Rows are one point carried round by a steady rotation, each followed by how many ticks it has turned.
The counts run from 0 to 542.
[139 135 103 127  88 172 112 145 138 158 108 160 157 126 145 131 112 129
 182 154 112 103 158 174 113 174 140 109 143 173  95 155 110 142 126 167
  86 118 105 126 167  77 132 153 164 117 114 131 126 116 127 171 105 119
 108 125 160 112 139 117  82 101 146 106  97 118 167 155  65 136 118 122
 142 153 138 163 163  83 145 109 173 125 143 148] => 454
[149 132 109 122  71 159 133 129 150 157 124 160 153 109 140 133 128 141
 158 154 115  97 153 144 137 174 146  99 134 176  98 160 125 154 152 171
  78 132 106 114 165  87 124 143 172 119 103 141 128 103 123 177  96 121
 116 117 151  95 143 124  80 101 137 142  95 125 170 138  78 131 120 105
 149 169 139 156 147  96 139 125 173 121 149 145] => 283
[135 143 114 122  86 163 131 139 168 155 123 141 161 122 141 124 135 138
 181 157 131  98 157 155 108 173 139 106 162 174 100 159 123 143 138 166
  85 135 110 110 156  68 148 160 162 129 103 131 129 117 119 163  91 123
 118 115 153 115 145 122  69 116 146 123  96 120 174 140  69 140 132 104
 136 138 140 169 166  92 147 106 167 120 123 157] => 344
[150 147 110 130  83 164 133 135 167 145 126 157 140 120 144 109 125 138
 178 152 122 111 154 157 126 167 136 106 146 177  97 147 125 151 144 171
  94 141 125 115 163  85 134 156 169 118 115 142 137 124 132 174  94 123
 113 136 158 113 137 126  65 121 141 106 103 118 188 152  70 138 117 108
 148 147 152 169 163  95 138 107 177 122 147 151] => 214
[152 139 101 132  86 164 126 134 142 160 121 161 148 124 148 116 130 128
 172 157 120 101 144 173 120 179 150 108 152 175  93 151 108 140 140 175
  83 137 121 117 161  83 121 157 154 124 109 132 137 122 133 178 100 129
 109 130 160 121 140 124  68 116 145 101 106 117 180 156  63 137 118 116
 148 146 138 170 162  93 141 114 178 118 138 150] => 236
[143 130 109 116  92 153 132 151 160 148 118 156 158 119 138 124 115 137
 187 151 113 105 158 168 122 170 136 108 129 172 100 157 130 148 139 168
  89 123 107 122 170  69 156 151 176 112 107 145 122 109 116 166  95 121
 111 119 170  99 130 109  86 101 136 127  95 138 174 143  74 132 123 115
 136 157 147 154 158  87 146 116 170 124 144 144] => 185
[155 140 103 116  78 155 132 145 165 153 118 152 151 119 141 120 107 140
 175 153 108 107 161 144 134 166 145 102 124 175  94 165 126 160 147 171
  74 142 115 123 164  87 138 146 169 131 100 140 130  97 121 172  95 116
 114 134 154 102 146 115  95 107 137 132  95 125 166 147  85 140 113 111
 147 166 143 152 142  95 150 123 185 135 157 131] => 261
[155 157 114 132  88 182 126 140 171 148 135 150 146 122 118 120 113 123
 184 155 112 101 158 152 108 144 155 108 137 162 105 161 125 172 138 166
 103 134 107 108 155  76 124 150 186 129 129 126 130 114 116 171  98 124
 119 133 153 118 142 117  66 112 159 115  98 127 182 154  76 127 123 110
 138 169 146 141 159  99 131 105 174 128 123 143] => 449
[155 137 114 124  69 161 134 145 158 154 128 148 156 109 135 119 117 139
 167 156 112 100 158 161 142 164 152  95 122 178  97 164 121 167 145 166
  85 141 108 117 165  89 123 135 163 133 102 137 125 105 125 174 109 127
 111 119 160  99 147 116  83  98 139 138  97 130 163 146  86 135 109 108
 152 172 142 158 141 103 150 121 186 131 151 134] => 240
[127 142 108 134  71 167 113 148 148 154 122 154 156 112 139 128 115 134
 170 161 121 107 156 165 126 174 129 101 144 182  91 154 105 150 125 163
  92 133 103 121 166  81 121 151 166 122 106 128 122 122 131 167 110 121
 106 114 157 102 139 124  70 101 144 114  95 112 163 144  72 139 113 100
 154 154 131 172 163  85 153 105 178 126 149 153] => 108
[134 150 106 128  82 171 120 143 169 155 133 128 161 116 140 120 124 136
 182 167 125  99 154 161 107 163 146 104 153 176  99 164 116 157 126 162
  88 145 111 115 146  73 137 154 158 149 109 127 121 125 122 157 102 122
 110 129 162 116 147 120  69 112 149 118 104 118 169 152  72 144 124  98
 145 148 139 165 156 100 157 104 175 131 123 150] => 387
[146 151 106 119  94 166 119 148 172 152 129 146 155 130 138 108 113 140
 189 153 119 105 157 174 102 159 151 111 141 169  98 163 116 155 125 165
  94 140 114 117 144  72 136 152 158 142 118 134 134 127 129 162 100 123
 112 143 171 127 138 111  67 109 154 103 105 129 178 163  75 144 124 115
 149 153 147 159 155 103 156 106 174 134 129 143] => 159
[147 136 113 123  76 163 128 140 137 158 122 170 155 104 130 128 127 136
 168 151 118  91 147 161 127 163 149  95 130 169 101 156 119 156 144 168
 100 123 102 115 165  75 116 143 172 114 113 134 137 113 132 181 105 132
 117 110 163  98 135 111  72  99 149 125  94 138 175 144  81 126 115 110
 155 172 139 156 150  87 134 115 168 118 140 141] => 533
[154 149 109 110  88 164 121 148 173 152 127 151 156 121 131 109 121 146
 179 145 133  91 145 149 115 167 165 102 137 165 108 162 125 145 146 181
  86 137 113 121 140  70 132 162 160 137 104 141 153 113 126 165  93 130
 124 131 167 118 137 106  62 106 158 118 101 134 185 153  81 137 131 113
 155 162 145 145 143 103 149 123 167 130 130 143] => 276
[144 137 101 130  73 163 123 134 164 163 125 139 158 114 147 133 115 142
 165 164 111 105 160 138 132 171 146  99 138 181  89 170 113 159 139 167
  78 141 109 120 158  83 132 140 162 137 101 133 114 109 123 175  99 112
 112 121 152 104 149 128  84 102 134 140 101 112 163 139  74 140 120 104
 142 162 136 165 146 103 155 118 180 133 152 146] => 33
[143 150 105 127  91 171 124 137 179 152 124 139 150 134 136 125 117 138
 186 153 114 108 159 151 105 162 143 116 147 168 101 159 125 156 132 167
  87 132 112 114 156  75 152 162 173 128 117 135 123 116 111 162  88 119
 118 143 153 119 149 119  75 118 145 113  99 119 182 153  67 133 130 119
 130 149 147 156 165  96 143 103 167 129 128 150] => 84
[131 138 108 113  86 163 112 160 163 150 125 149 161 111 127 124 105 145
 180 149 114  98 157 160 120 153 142 105 124 173 106 164 126 154 129 169
  91 126  95 129 154  67 138 150 171 125 104 142 128 114 126 159 100 118
 116 108 171 103 134 105  79  93 152 127  96 135 163 144  87 134 120 104
 150 171 143 147 150  81 154 113 175 129 144 140] => 435
[146 137  99 134  85 167 121 137 143 160 117 151 147 123 147 124 111 129
 174 164 101 112 157 165 122 166 142 107 140 172  86 163 112 164 139 164
  84 129 112 119 172  93 131 137 165 127 123 129 113 111 121 181 100 117
 104 136 158 111 146 125  89 112 134 118 102 116 173 156  68 136 113 123
 135 156 143 167 160  93 145 112 180 131 146 141] => 162
[147 139 116 129  79 159 129 142 142 151 121 159 154 114 147 115 128 128
 174 155 121 100 153 176 121 174 141 106 157 174  98 144 118 147 136 163
  90 128 119 114 172  75 131 159 159 118 109 129 128 119 128 177 102 127
 106 117 161 107 137 117  72 109 144 112  96 126 169 147  68 139 116 110
 140 145 140 172 168  87 143 107 173 112 136 149] => 226
[141 144 107 122  89 163 120 141 173 156 133 147 147 118 139 112 131 149
 181 166 125 101 147 157 107 164 150 104 140 165  90 169 121 156 141 168
  98 125 110 113 142  73 138 140 165 129 128 138 127 128 129 166  83 127
 119 139 171 112 137 125  59 109 147 117 108 134 189 156  67 132 136 113
 142 156 146 169 163 105 146 112 161 125 126 156] => 472
[128 129 108 128  80 170 117 148 141 159 116 154 163 113 137 133 122 135
 177 162 115  99 152 173 114 174 141 108 144 166  93 164 110 151 133 160
  86 122  94 122 171  66 135 150 167 115 112 129 117 115 122 171 102 121
 107 108 162 106 138 118  83  96 143 125  98 129 167 143  70 136 122 114
 141 156 133 166 162  80 148 103 169 122 140 146] => 444
[144 132  99 119  88 175 119 142 165 165 117 148 161 125 136 141 109 141
 178 153 108 100 156 140 115 163 152 106 126 162  98 181 123 159 144 168
  77 123  91 120 155  73 139 144 176 125 113 133 123 100 108 169  92 119
 124 123 153 103 149 111  91 100 145 140  96 133 172 146  78 124 127 126
 132 169 140 144 153  93 137 120 165 135 133 137] => 381
[142 127 105 121  82 159 127 141 157 161 124 154 158 113 139 127 121 147
 177 162 110 104 154 160 121 168 143  98 123 169  91 173 123 159 144 164
  90 112  99 121 161  71 142 133 172 120 120 141 116 116 117 169  92 118
 116 123 165  95 136 109  84  93 134 140  98 139 172 148  75 131 125 122
 134 166 142 160 153  94 145 119 165 125 140 143] => 164
[158 159 104 128  89 185 117 144 159 158 129 150 149 124 118 122 106 122
 184 151 112  96 154 152 108 146 161 113 133 158 104 164 118 167 136 170
  95 134 105 118 148  78 116 148 174 136 123 126 131 112 121 169 102 123
 118 136 158 126 144 115  68 107 158 104 103 124 186 161  77 123 121 115
 143 171 144 142 153  99 137 107 174 133 130 141] => 438
[140 131 104 131  88 167 124 143 146 158 124 146 162 117 143 123 114 129
 185 167 106 102 155 178 118 161 145 100 138 172  88 170 112 163 132 158
  87 124 108 121 168  75 138 140 159 130 117 128 104 115 122 175 106 118
 107 123 165 110 144 112  91  99 139 131 104 130 165 150  72 142 112 119
 138 158 137 164 154  96 157 107 177 129 135 135] => 487
[150 134 106 121  67 160 139 135 165 152 121 153 150 106 141 127 119 139
 167 149 114 106 160 142 138 170 141  99 131 182 100 156 130 161 149 173
  81 139 112 116 170  91 135 153 172 122  94 144 127  99 122 177  97 116
 119 124 149  99 145 117  80 105 137 135  93 124 170 139  79 132 114 103
 142 169 148 154 143  94 147 118 182 125 155 137] => 272
[151 141 108 124  77 178 129 137 157 160 116 151 156 120 130 139 109 128
 172 145 106 100 161 136 128 160 145 103 133 171 105 160 120 162 145 169
  80 136 102 114 175  85 124 160 187 124 105 133 125  95 114 172 101 115
 118 120 146 103 148 115  87 106 150 135  85 119 167 137  84 126 118 106
 142 170 143 140 152  88 138 120 176 130 142 139] => 24
[146 137 110 120  80 156 141 139 174 147 120 136 159 127 149 128 123 139
 182 155 116 107 158 150 118 176 139 107 152 175  98 155 130 150 142 164
  74 138 115 112 168  75 156 161 166 129 102 138 121 105 116 166  91 117
 114 127 152 109 150 117  81 113 139 133  94 120 172 146  70 142 128 110
 132 148 147 162 154  96 146 112 176 130 132 147] => 302
[143 137 113 123  85 157 136 146 150 149 124 149 162 113 146 116 122 134
 186 152 118 100 161 183 122 176 138 103 150 177  98 154 121 148 136 159
  86 126 112 119 170  68 147 158 158 126 100 133 123 114 120 173 113 125
 107 112 162 109 138 110  85 106 138 124  96 132 165 145  73 145 118 113
 140 148 142 165 157  89 148 104 175 117 134 143] => 227
[131 140 107 126  85 162 117 142 168 156 130 141 151 125 142 122 127 147
 180 165 126 101 150 160 104 169 139 107 148 171  90 166 116 144 133 166
  93 130 105 117 147  70 145 145 163 127 116 132 125 127 128 159  84 123
 112 127 161 108 142 125  69 111 143 121 106 124 179 149  62 140 134 109
 143 149 138 175 165  95 152 105 166 126 130 157] => 106
[147 136 102 128  72 175 121 140 144 166 122 147 157 116 139 136 111 136
 161 156 110  90 152 144 137 165 157 100 132 174 100 171 109 161 137 165
  75 141 104 122 163  84 111 143 166 134  97 134 129 100 122 176 109 118
 113 117 155 106 151 119  86 101 144 133  94 117 162 143  80 135 110 106
 150 172 133 153 143  99 149 126 182 133 145 134] => 2
[146 151 100 125  88 183 112 138 154 162 122 152 151 126 134 124 124 130
 169 151 124  90 147 149 114 171 158 115 153 167  99 158 108 143 138 176
  86 139 110 119 147  79 113 158 157 133 109 128 141 117 131 169 104 123
 115 130 156 124 146 121  63 117 155 101 102 113 183 153  68 134 126 108
 156 150 139 157 156  98 141 112 168 124 130 146] => 29
